(in the rows, 128 means zero)
The rows of X fall into a few groups, and each row is roughly a mix of its group's hidden directions.
X (84 x 10):
0: 103 105 103 173 149  98 112 105 159 134
1: 132 113 130  84  82  86 144 130 124 154
2: 115 109 148 155 127 129 161 158  93 174
3: 152 133 172 123 155 114 150 119 132 182
4:  77 109 153 121 137 179 140 138 106 132
5: 128  89 105  74  98 151 125 140 129 148
6: 105  87 139  83 124 131 150 144  92 155
7: 162 152 158 114 100  91 113 143  89 126
8: 136 120 144 147 199 140 131 136  97 134
9: 155 163 145  99 119 166 158 114 114  95
10: 143 147 143 168 124 128  80 146 103  93
11: 132 103 164  89 101 137 121 149 102 168
12: 143 112 144  85  76 111 121 141 121 161
13:  92 171 120 110 131  80 133 158 123 112
14: 110 130  98 178 139 116 113 145 159 168
15: 124 176 130 137  75 129 124 152 100 148
16: 132 171 139 124  86 109 120 166  93 141
17: 110 117 119  96 157  64 134 147 141 125
18: 122  76 113 140 159 143 142 100 165 145
19: 117 128 104 117  91  96 139 142 142 185
20: 110 111 191 112 111 113 164 129 111 140
21: 132 159  92 172 127 154 122 140 169 144
22: 127 106 114 146 124 109 153  74 163 157
23: 110  93 104  89 137  97 167 130 102 136
24:  80 138 159 119  96 138 164 111 149 148
25: 164 138 171 124  93 134  92 141 131 160
26: 153 162 109 139 137 170 152  98 129  90
27: 153 101 111 103 127 150 118 106  96  76
28: 109 124 139 106  71  82 138 134 107 126
29:  71 134  99 138 116 133 154 113 140  88
30: 164 109  89  86 105 102 128 125 148 148
31: 126  73 121 127 153  97 140 126 153 168
32: 146 176  80 155 153 147 123 131 142 135
33: 132 131 161 139 175 128 120 125 106  74
34: 104 162 106  94 101  99 125 173 125 138
35: 125 184 122 115 158  90 113 133 148 155
36:  85 125 111 131 157  78 153 123 155 136
37: 164 150  80 120 134 167 107 148 109 119
38: 108 135 116 164 166 174 115 130 124  91
39: 110 147 111 174 160 154 117 122 131  82
40: 108  85 110 122 181 140 136 121 164 117
41: 158 147 109 101  67 129 122 101 136 141
42: 125 148 109 131 114 121 146  62 161 112
43: 126 144 132 162 146 135 172 147  96 172
44: 107  82 107 130 146 115 142 145 154 176
45:  76 114 105 131 166 109 145 154 154 142
46: 140  90  91  77 105 106 132 141 113 135
47: 111 105 118 170 142 163 147  90 156 144
48: 110 103  83 115 128 166 135 115 174 139
49:  65 113 138 130 134 150 149 138  93 106
50:  73 132  98 142 131 136 158 112 137  88
51: 109 104 122 124 139 117 127 191 119 169
52: 122 112 181  87  94 124 134 155 115 139
53: 111  93 125 116 157  71 107 113 104 131
54: 119  77 121 134 180 136 137 108 160 123
55: 114 163 156 133 138 101 121 172  87 110
56: 153 166  77 141 135 160 104 142 146 128
57: 141 117 152  70 128 115 126 123  83 105
58: 157 127 107  91 110 159  98 122 129  81
59: 152 128 109 102 156 131 129  96  85  86
60: 151 162 153 175 172 125 123 114 144 132
61: 117 118 143 187 122 148 141 132 113 175
62: 118  93 178 111 113 124 163 113  97 113
63: 128 158 151 161 141 155 128  94 115  80
64: 158 167 148 163  99 113  90 126 145 115
65:  82 118 156 100  82 125 154 131 117 143
66: 172 108  77 120 167 133 110 134 129 121
67: 129 103 172 100  85 154 144 125 123 100
68: 134 115 149  88  77  96 133 137 117 158
69: 108  84 151 137 127 104 140 152  91 165
70: 106 140 134 159 106 127 119 144 190 156
71: 162  88 119  80 147 133 111 113 148 104
72:  99  96 167 145 127 100 158 135 108 162
73: 118 150 106 131 112 130 154  95 191 132
74: 152 139 141 109  95  70 143 117 143 157
75: 118 132 103 138 179  76 114 112 117 144
76: 137 116  99  70 140 132 117 117 159  92
77: 142 138 106  93 152 109  98  93 130  85
78: 107 134 116 166 154 147 109 138 102  75
79: 147  92  82 138 129 156 103 147  92 121
80: 114  81 137 155 118 138 147  86 136  90
81: 138 132 144 141  97  89 132 154 103 179
82: 157 161 116  94 126 155 121 105 136  79
83: 147 165 141 140  73 104 130 122 103 153
Here is one row of each group, with its name. Which group are the others in?
108 107 100  81 148 114 121 175 145 133
U
108 101 102 168 145 104 110 151 122 171
F
 79 101 103 118 140 172 139 135 112 104
G

133 161 100 106 157  92  86 143 134 149
F
113 165 129 164 122 131 137 140 181 161
F
151 119  84 123 112 164  88 133 144  96
F
 91 111 110 128 175 166 127 153 145 108
U
162 122 113 104  72 112  91 142 131 126
G
 77 149 122 151 168 117 148 118 143  97
U
113 129  90 108  71 109 133 118 154 107
G
120 124 123 130 157 101 132  68 136  88
F
163 128 125  93 123 167 103 113 128  82
U
